In the rows, 128 means zero.
Named moves come first, each a turn or a mirror and shown by rows before and after it. Which of them, in which order, take the first row of each pair that follows to the second? Write the first one first, as in the answered first pair.
K228:
[163 149 197  93 106 112 149 136 164 145 135 138 135  87 159 104 158 121
 114 113 151 145 149 173  84  93 135 129 114 154 136 149 120  71 169  61
 177 112  98 148 111] => [167 144 202  94 103 109 148 136 158 140 131 140 134  95 157  99 159 121
  99 109 152 144 144 171  95  96 138 125 110 161 137 149 126  71 172  67
 176 112 101 150 116]
[125 123 143 119 115 137 112 121 131 117 109 146 142 136 104 134 140 116
 128 132 119 125 140  80 150 144 118 138 128 152 105 112 169 144 153 163
 143 142 116 138 134] => [112 134 118 134 140 148 114 153 131 130 144 145 154 124 130 133 139 117
 178 146 139 139 153  88 122 129 109 164 147 116 107 120 152 147 123 134
 136 145 104 129 115]
[ 94  75 136 158 128 148 125 132 130 134 180 105 118 132 158  95 143 114
 181 112 131 147 163  55 108 117 135 157 171  83  96 113 134 146  91 144
 134 139 149 105 130] => [109  64 169 144  92 141 124  96 127 116 132 105  99 143 125  90 146 121
 127  92 114 127 150  38 146 140 146 122 153 128  96 104 156 142 123 178
 143 138 158 114 152]
K150:
[135  97 125 112 120 131 132 134 136 117 161 133 124 117 154 130 114 136
 137  99 125 141 133 130 117 124 131 131 128 103 141 140 108 123 108 111
 108 115 153 112 133] => [135  99 125 119 124 136 130 131 136 118 162 129 124 112 156 132 112 136
 139  98 127 136 136 133 116 121 135 134 123  98 136 139 107 118 104 116
 109 123 146 112 134]
[115  95 153 133 118  88 140 134 101 117 118 151 121 118 124 123 165 143
 141 129 115 108  58 156 131 148 101 114 130 138 159 150 105 140 130  84
 127 119 153 110 112] => [128 117 144 142 118 102 149 142 128 140 121 144 137 100 119 128 152 140
 130 119 127 129  67 184 127 123 106 128 136 136 146 138  90 124 114  66
 127 118 130 104 105]
[ 96  97 145 142 150 130 114 139  73 151 144 122 132 127 149 114 127 130
 141 107 121 141 155 137 113 124 134 111 146 128 141 157 128 148 116 147
 162 105 142 116 125] => [ 92 102 146 134 142 120 115 146  72 152 139 120 126 126 145 111 127 134
 133 111 122 142 142 151 111 119 133 100 140 128 148 158 123 144 118 139
 158 107 147 112 129]
K858:
[148  93 129 120 130 136 155  93  83 161 122  91 184  79 101 173 172  99
 138 116 127 123 136 134 125 117 108 163 110 163  80 135 132 116 131 146
 145  98 124  82 150] => [120 120 113 117 154 116 156 119  58 163 127  89 168  86 106 163 180 103
 154 155 122 126 111 160 109 124  89 150 110 148 107 150 121 130 146 122
 133  93 126  82 147]
[135 127 134 116 126 128 126 100 133 129 120 109 123 126 116 118 132 127
 131 109 126 121 129  99 139 142 128 116 133 142 116 125 139 134 136 147
 130 140 136 142 125] => [118 143 124 119 136 118 126 115 119 133 127 107 117 131 120 111 135 131
 138 134 123 121 112 116 128 151 115 107 131 137 134 133 140 143 139 131
 124 140 137 145 120]
[153 152 106 135  86 116 140 117 125 114 153 107 113 101  84 119 148 114
 114  96 176 142 159  88 154  95 140 152 109 170 117 147 141 163 101  75
 117  87 138  85 138] => [129 176 102 125 104  92 139 139  97 121 154 101 104 108  92 108 150 116
 123 127 180 148 133 107 145 102 124 142 112 157 145 160 133 171 113  55
 108  90 135  84 136]
K938:
[144 128 166 138 107 127 162 110 132 143 104 122 134 116  90 138 161 130
 101 140  94 139  91 116 115 116 150 122 137 145 104 117 156  98 109 115
 130 139 101 105 114] => [139 107 175 126 106 117 160 103 119 124 108 122 126 118  95 136 160 133
 107 139  85 131  90  98 119 134 148 103 135 144 118 130 161 102 116 127
 123 132 122 102 115]
[127  77 144 112 110 120 133 115 102  94 149 130 114 126 148 128 114 135
 137  98 120 132 136  91 147 144 145 101 127 111 140 143 132 141 124 157
 127 119 162 126 132] => [134  86 120 128 129 143 133 129 125 116 171 128 137 117 160 141 112 130
 162 102 141 149 158 102 120 119 148 138 141  95 120 137 118 135  99 139
 132 126 140 123 114]
[ 91 157 105 143 169 119 115 155 129 143 123 122 124 129 143 131 142 115
 172 179 134 140 120 145 111 138 114 135 127 119 156 138 127 153 133 104
 126 129 101 117 112] => [ 98 174 112 142 159 118 115 155 131 146 108 116 121 130 128 129 138 116
 151 178 129 139 110 149 121 138 114 133 120 132 142 132 131 147 142 108
 133 130  92 123 120]
[157  92 141 161 128 129 128 162 118 103 188 137  83 171 168 143 172 123
 155 177 117 101 135  77 146 151  96 172 134 153 184 122 170 177 117 135
 116 120 113 191 151] => [167 111 121 176 140 142 127 173 135 124 198 133 104 161 166 148 170 119
 157 182 126 116 150  94 132 126  94 193 142 150 164 109 160 176 102 124
 122 120  96 187 139]

Between the rows of a pair lie 2 to 3 moves.
[128 114 161 119  66 139 140 122  92 102 114 128 116 148 102  98 102 118
  87  57 123 131 126 131 152 140 134  76 120 148 136 135 154 104 160 131
 103 136  87 122 165] => [124 145 121 143 104 153 149 173 115 138 164 123 145 126 137 105  92 115
 142  78 154 168 141 166 104  99 126 124 139  95 133 143 122 102 113  71
 100 136  63 108 137] -> K150, K228
[120  82 146 110 123 127 128 102 117  88 143 152 114 133 150 124 136 130
 130 117 126 114 127  75 148 141 145 103 125 118 145 157 145 131 144 164
 116 114 173 122 127] => [146 136 127 125 119 141 139 125 167 131 141 144 142 109 137 131 105 127
  87 108 154 153 122 156 132  89 157 135 126 109 128 140 112  83 104  96
 118 112 130 111 120] -> K150, K150, K150
[113  83  90 110 114  83 115 175 145 137 174 137  82 114  99 132  86 203
 150 172 163 143  85 199 129 121 135 185 106 107 160 173 106 129 106  48
 125 115 109  56 109] => [125  52 113  95  81  74 122 153 148 120 160 144  75 112  93 133  79 208
 115 139 155 134  85 191 153 128 152 166  96 119 159 174 114 111 100  60
 119 106 126  52 127] -> K228, K938, K150
[134 106 153 120 103  99 125  90 147  74 145 142 104 106 140 179  90 116
 119  85 152  90 119  93 150 127 161 113 107 145 133 128 153 115 106 111
 123 111 173 110 150] => [132 132 132 129 118 106 131 119 163  98 168 140 123  93 154 183  82 118
 128  99 174 115 118 128 121 102 160 139 117 116 133 123 130 103  78  75
 117 108 155  95 136] -> K150, K150, K228
[ 98 218  89 137 192 118 116 162  88 175 120 100 116 148 120 129 142 118
 168 202 121 137 107 162 115 123  80 158 139 142 135 121 119 147 172 115
 146 150  77 154 121] => [126 226 107 135 159 129 114 130 117 176  76  97 119 144  78 135 130 116
 106 178 111 131 107 169 144 117  98 153 127 188 106  98 130 124 188 131
 159 153  61 158 140] -> K228, K150, K150
[128 149 144 126 111 128 119 120 113 142  79 115 130 150  95 119 124 133
  72 137 133 121  99 167 125 148 141  92 107 165 146 102 122 109 165 112
 152 126 103 119 164] => [133 168 114 152 142 159 125 148 140 171 118 109 157 135 114 127 122 125
 113 146 159 146 128 173  88 119 137 140 128 137 127 100 107 109 128  87
 160 132  79 111 140] -> K150, K228
[110 152  87 143 153 119 111 146 129 140 165 103 124 127 161 118 139 141
 175 129 130 141 138 136  91 162 119 127 146 119 158 155 128 130 101 123
 129 124 135 147 121] => [113 169  85 141 143 109 119 150 135 152 154 102 124 118 149 110 129 147
 147 128 132 148 124 169  96 149 121 117 142 128 167 154 119 108 104  98
 124 121 129 145 131] -> K228, K150, K228
[136 124 148 121  78 113 130 105 117 130  98 129 113 133  96 120 113 147
  64 101 129 121 111 153 149 130 135  91 101 156 144 130 131  99 150 120
 115 120 129 124 171] => [157  99 145 134  80 150 134 100 152 137 125 132 134 114 116 130 104 140
  82  73 146 130 154 134 134 107 152 124 111 139 110 115 125  89 110 125
 121 121 124 121 160] -> K228, K858, K228
[141 150 115 128 138 124 146 133 156 159 117 109 139 133 132 127 110 130
 105 136 145 145 129 195 134  86 117 111 121 124 129 127 100  97  99  81
 135 125 106 118 131] => [123 105 147  99 119  92 148 112 109 111 104 122 111 148 138 117 123 144
  96 134 123 120 105 158 155 131 118  64 109 117 161 151 115 112 125 105
 114 115 153 123 142] -> K938, K938
[ 84 171 137 103 152 118 135 162  74 130 159 116 118 142 153 133 134 108
 163 169 111 123 104 161 122 132 124  99 122 106 165 144 142 127 142 115
 106 117 143 130 102] => [119 170 163  98 114 120 133 121  93 127 105 115 111 145 107 134 129 114
  90 141  98 106 104 149 164 140 138  84 106 165 138 120 163 112 166 155
 122 117 136 145 127] -> K938, K150, K228
[106 108 118 181 143 115 109  94 116 120 109 132 131 131 113 146 155  86
 149 119 106 107 142  70 122 121  98 188 133 139  64  95 185 166 148 169
 162 168 126 160 119] => [ 85 150  88 190 174 107 117 137 110 142 137 123 137 126 129 140 151  88
 177 157 122 137 124 119  90 103  86 197 140 101  91 107 162 165 133 116
 150 168 111 154 102] -> K150, K228, K938
[131  90 155 123 126 126 119 122 117 115 120 146 123 124 129 119 122 134
 108 115 108 108 146 113 132 146 144 105 122 126 132 123 147 125 109 150
 131 126 149 136 144] => [132 114 150 120 121 122 127 135 127 127 118 143 125 118 121 116 109 137
  84 118 118 128 134 151 131 131 141 103 115 123 135 119 131 108 107 121
 129 123 143 128 146] -> K150, K150
[132 115 146 121  93 115 132 108 124 113 105 138 133 133 110 124 111 141
  86 100 104 116 116 125 143 150 143 104 113 157 129 122 145 121 150 143
 129 131 140 126 142] => [113 156 100 140 140 127 136 160 119 148 157 128 149 124 146 126 115 135
 148 144 129 143 122 163  99 127 126 135 136 113 139 135 115 130 125  95
 122 135 114 111 111] -> K858, K228, K150
[134 168  94 145 159 150 130 151 156 169 147 108 140 101 137 127 116 111
 150 158 160 159 136 162 109 102 129 152 135 118 128 119 103 132 116 100
 130 129  91 113 124] => [166 139 133 135 106 152 129  96 171 146  96 114 130 108  97 121 113 115
  82 103 143 130 146 129 155 116 154 132 116 174 103  95 130 117 133 149
 139 126 103 121 152] -> K858, K228
[145 153 108 125 119  83  93 168 159 137 103 174  83 147  93 100 134 119
  94 180 164  87  50 181 121 208  98 156 209 160  82 172 120 123 188 102
  96 127 105 139 157] => [180 121 113 144 108 132  86 140 199 136 110 182 108 132  92 121 137 111
  98 135 170  75 106 130 128 200 118 197 221 182  22 146 136 120 162 150
 116 128  92 152 153] -> K150, K858, K150
